(in the rows, 128 means zero)
Each named move below is a turn or a mirror, shown by a few rows before and after it. Which moves, in which order, take the first row of each later pair to the second? The first pair is answered.
gik:
[138 142 118  79 121 118 129 129 107] => [137 140 124  94 122 112 105 112 106]
[127 130 133  94 111 103 109 122 135] => [128 131 131  87 108 108 126 130 138]
[132 116 129 141 128 157 131 131 150] => [131 115 132 148 128 157 124 124 149]
Miruv:
[138 142 106 182 139 143 105 127 131] => [102 140 138 105 136 132 116 132 184]
[147 161 101 134 149 179 155 141 117] => [124 155 114  82 138 168 162 144 142]
[112 134 125 158 115 125  84  97 103] => [ 96 149 155 147 143 136  84 110 147]
[141 142 114 149 123 130  92 103 106] => [122 159 145 127 151 134  96 117 152]
paner:
[170 129 116 127 150 115 111 141  97] => [166 125 121 112 148 109 113 143 100]
[109 154 125 198 147 157 128 131 129] => [ 96 120 152  73 106  95 120 127 156]
[180 131 120 136 154 123 120 135 132] => [176 124 127 108 145 110 119 134 136]
geba:
[ 95 117 167 133 132 103  98 112 160] => [ 96 132 145 130 130 133  81  80 136]
[127 140 115 168 150 168 131 136 130] => [124 135 134 172 153 149 146 155 148]
[109 105 128 175 105 107 120 148 120] => [107 113 109 171 105 129 103 127  97]
nor:
[128 165 128  97 158 159 121 129 163] => [127 149 137 119 151 137 164 165 171]
[110 124 125 124 115 117 113 138 126] => [117 134 121 118 128 129 103 129 124]
[115 133 117 171 146 153 163 134 137] => [ 91 112 119 167 120 136 156 120 135]
Pairs:
Between the rows of a pair lie 2 to 4 moves.
[122 119 101 130 104 132 127 116  99] => [120 141 105 147 129 157 125 114 113] | geba, paner, Miruv, geba
[155 132 127 156 139 121 141 159 128] => [124 125 107 146 107 142 157 142 112] | nor, nor, gik, paner
[127  98 127 144  91 103 107 100 103] => [136 143 151 106 154 135  82 104 147] | nor, Miruv, paner
[102 128 144 154 148 126 148 155 151] => [115 108 113 155 110 119 159 143 105] | gik, Miruv, Miruv, gik
[136 111 117  91 104 106 159 141 119] => [150 112 133 167 126  93 118 133 117] | geba, gik, geba, Miruv
[109 100 148  54 114  71 132 119 155] => [108 162 140 129 187 167 167 152 177] | geba, paner, Miruv, nor
[119 170 120 101 128 168 135 141 136] => [102 142 152 162 120 128  93 118 147] | geba, nor, gik, paner
[132 129 166 134 149 115 121 143 160] => [149 127 151 170 146 116 120 141 134] | Miruv, geba, Miruv, geba
[113 136 138  81 148 131 140 139 156] => [ 99 120  95 114 108 152 151 115 105] | paner, nor, Miruv, geba
[108 130 103 157 113 173 172 131 113] => [158 132 108 187 133 138 137 136  98] | paner, Miruv, paner, Miruv
[160 122 124 144 118 106 146 148 110] => [141 137 146  92 136 114 137 146 150] | geba, paner, Miruv, Miruv
[ 88 137 129 161 126 147  92  97 135] => [ 73 115 131 127  94 123 113  99 140] | Miruv, geba, paner, Miruv
[110 133 111 152 124 131  90 109 124] => [112 117 100 115  96 121 141 137 119] | Miruv, geba, gik, Miruv
[124 135 146 164 147 136 140 132 140] => [109 117 122 137 108 140 166 127 121] | nor, nor, gik, Miruv
[134  97 160 101 125  82 153 166 147] => [143  94 104 103  91 112 148 127  81] | Miruv, nor, gik, geba
[114 126 114 182 119 148 134 117  95] => [160 157 128 105 165 139  99 120 120] | paner, nor, nor, gik
[135 103 110 158 119 108 117 104  85] => [137 126 110 113 139 133  95  87  94] | geba, gik, nor, nor
[ 82 122 167 162 172 165 114 110 162] => [103 141 138  74 167 188 119 100 140] | nor, geba, Miruv, nor
[136 105 128 194 126 108 122 139 112] => [134 150 118 170 163 166 135 147 124] | Miruv, paner, geba, nor
[158 119 115 134 113 108 165 153 113] => [130 155 124 159 149 169 125 115 132] | nor, paner, Miruv, geba
[132  97 135 148 100  87 121 128 119] => [144 148 139  97 155 129  92 118 145] | nor, nor, Miruv
[ 87 114 122 136 109 125 138 140 147] => [101 110 122 149 109 121 144 151 143] | nor, gik, Miruv, geba
